In the rows, 128 means zero.
Each path below is one point turned by a fixed rotation once a step. After each direction that follows a path, write how fast that rotation turns it, in deg/step (0 if it stays still).
Each turn is a multiple of 5 degrees from 10 to 175, or 0.
Each row of a path follows its step; steps can be skipped.
Rotation 1:
step 1: [131 117 137 120 134 131 114 138 124 122 124 122 130 124 113 140 132 145
 125 132 130 128 126 128 134 142 139 121 123 114 117 125 114 128 127 136
 115 136 140 121 125 121 131 132 126 138 128 138 130 123 123 123]
step 2: [118 128 135 138 122 117 130 131 143 135 122 122 115 133 129 134 143 117
 131 120 129 127 123 123 131 119 125 120 122 125 144 151 120 137 122 130
 131 130 134 132 119 128 136 120 127 122 122 118 118 132 123 127]
step 3: [126 126 116 129 119 130 123 121 132 129 128 139 110 125 120 118 121 133
 127 126 140 129 135 135 125 130 130 145 125 133 127 116 126 133 123 123
 133 123 133 135 136 124 123 127 140 120 114 145 135 123 120 106]
step 4: [125 122 117 120 138 118 123 131 128 129 133 129 128 147 141 127 143 122
 133 133 134 129 143 115 136 136 130 121 130 123 121 129 143 129 133 117
 134 121 115 115 120 124 136 120 130 129 137 129 137 131 139 128]
step 6: [126 136 118 129 137 139 116 128 109 138 121 112 139 137 125 124 120 117
 133 125 118 133 136 128 133 120 128 134 122 140 115 119 125 126 130 120
 136 136 143 134 131 143 137 135 129 131 127 124 125 130 128 136]
step 9: [140 136 131 132 127 117 118 134 122 121 127 122 129 121 129 112 129 141
 117 132 142 135 123 131 137 130 156 124 128 126 127 126 123 119 121 133
 119 122 134 136 128 121 129 121 124 136 134 138 120 141 128 122]
step 10: [119 126 131 142 137 123 133 139 133 127 133 134 106 130 129 120 123 123
 130 128 120 111 125 112 129 130 107 124 129 126 127 138 129 121 128 122
 120 124 122 135 126 121 124 133 126 122 123 120 113 142 130 126]
step 11: [140 132 112 125 118 138 134 118 128 136 139 135 134 124 115 137 126 132
 131 113 142 124 135 124 127 138 121 125 142 118 127 119 121 118 128 129
 142 120 135 133 126 120 128 135 130 126 130 138 132 127 115 126]
step 13: [124 126 138 111 131 142 132 122 133 120 122 117 119 110 120 127 122 123
 115 130 128 135 134 134 128 117 116 121 130 135 142 118 137 136 121 135
 130 121 128 134 126 125 123 131 129 129 130 111 141 123 128 124]
step 14: [143 129 135 128 135 129 131 125 117 131 135 118 133 136 123 121 130 113
 143 126 120 131 133 124 137 138 141 141 133 137 124 139 129 147 122 126
 134 136 131 121 138 139 116 137 138 130 126 132 129 126 126 131]
step 15: [128 132 131 137 122 133 144 115 130 132 124 130 136 119 141 122 138 132
 132 132 134 135 123 139 129 129 123 118 106 131 119 135 129 124 125 129
 117 133 114 123 137 112 123 123 123 135 128 129 126 120 141 125]
Speeds:
[130 130 128 129 130 121 130 127 128 128 126 128 129 126 128 130 128 130
 125 130 129 128 126 127 127 128 122 127 126 125 129 128 134 132 127 127
 129 130 132 125 127 127 129 131 128 127 125 127 130 133 127 129] => 130
[129 127 130 131 126 128 131 130 130 126 130 127 127 129 129 129 126 128
 132 130 127 128 123 131 131 124 130 129 126 128 126 127 128 125 126 131
 125 129 133 127 129 127 128 131 130 132 129 129 131 128 132 133] => 45
[132 131 127 131 129 130 131 132 127 129 134 129 126 127 128 129 126 126
 128 124 129 134 128 130 126 129 128 131 128 128 133 127 129 128 129 128
 128 127 130 127 128 132 131 129 129 124 126 130 127 125 125 129] => 130
[128 129 130 131 128 131 128 125 125 128 127 127 131 130 130 124 125 125
 126 132 128 127 133 134 128 131 126 128 128 127 129 128 128 132 128 130
 131 132 124 128 129 129 129 128 127 132 129 127 129 126 128 133] => 45
[136 126 128 128 126 129 123 130 126 129 129 126 133 133 127 127 130 127
 130 130 127 127 128 127 132 131 131 129 126 127 127 129 132 128 129 131
 128 124 130 127 127 128 131 126 126 130 128 129 127 131 126 127] => 140
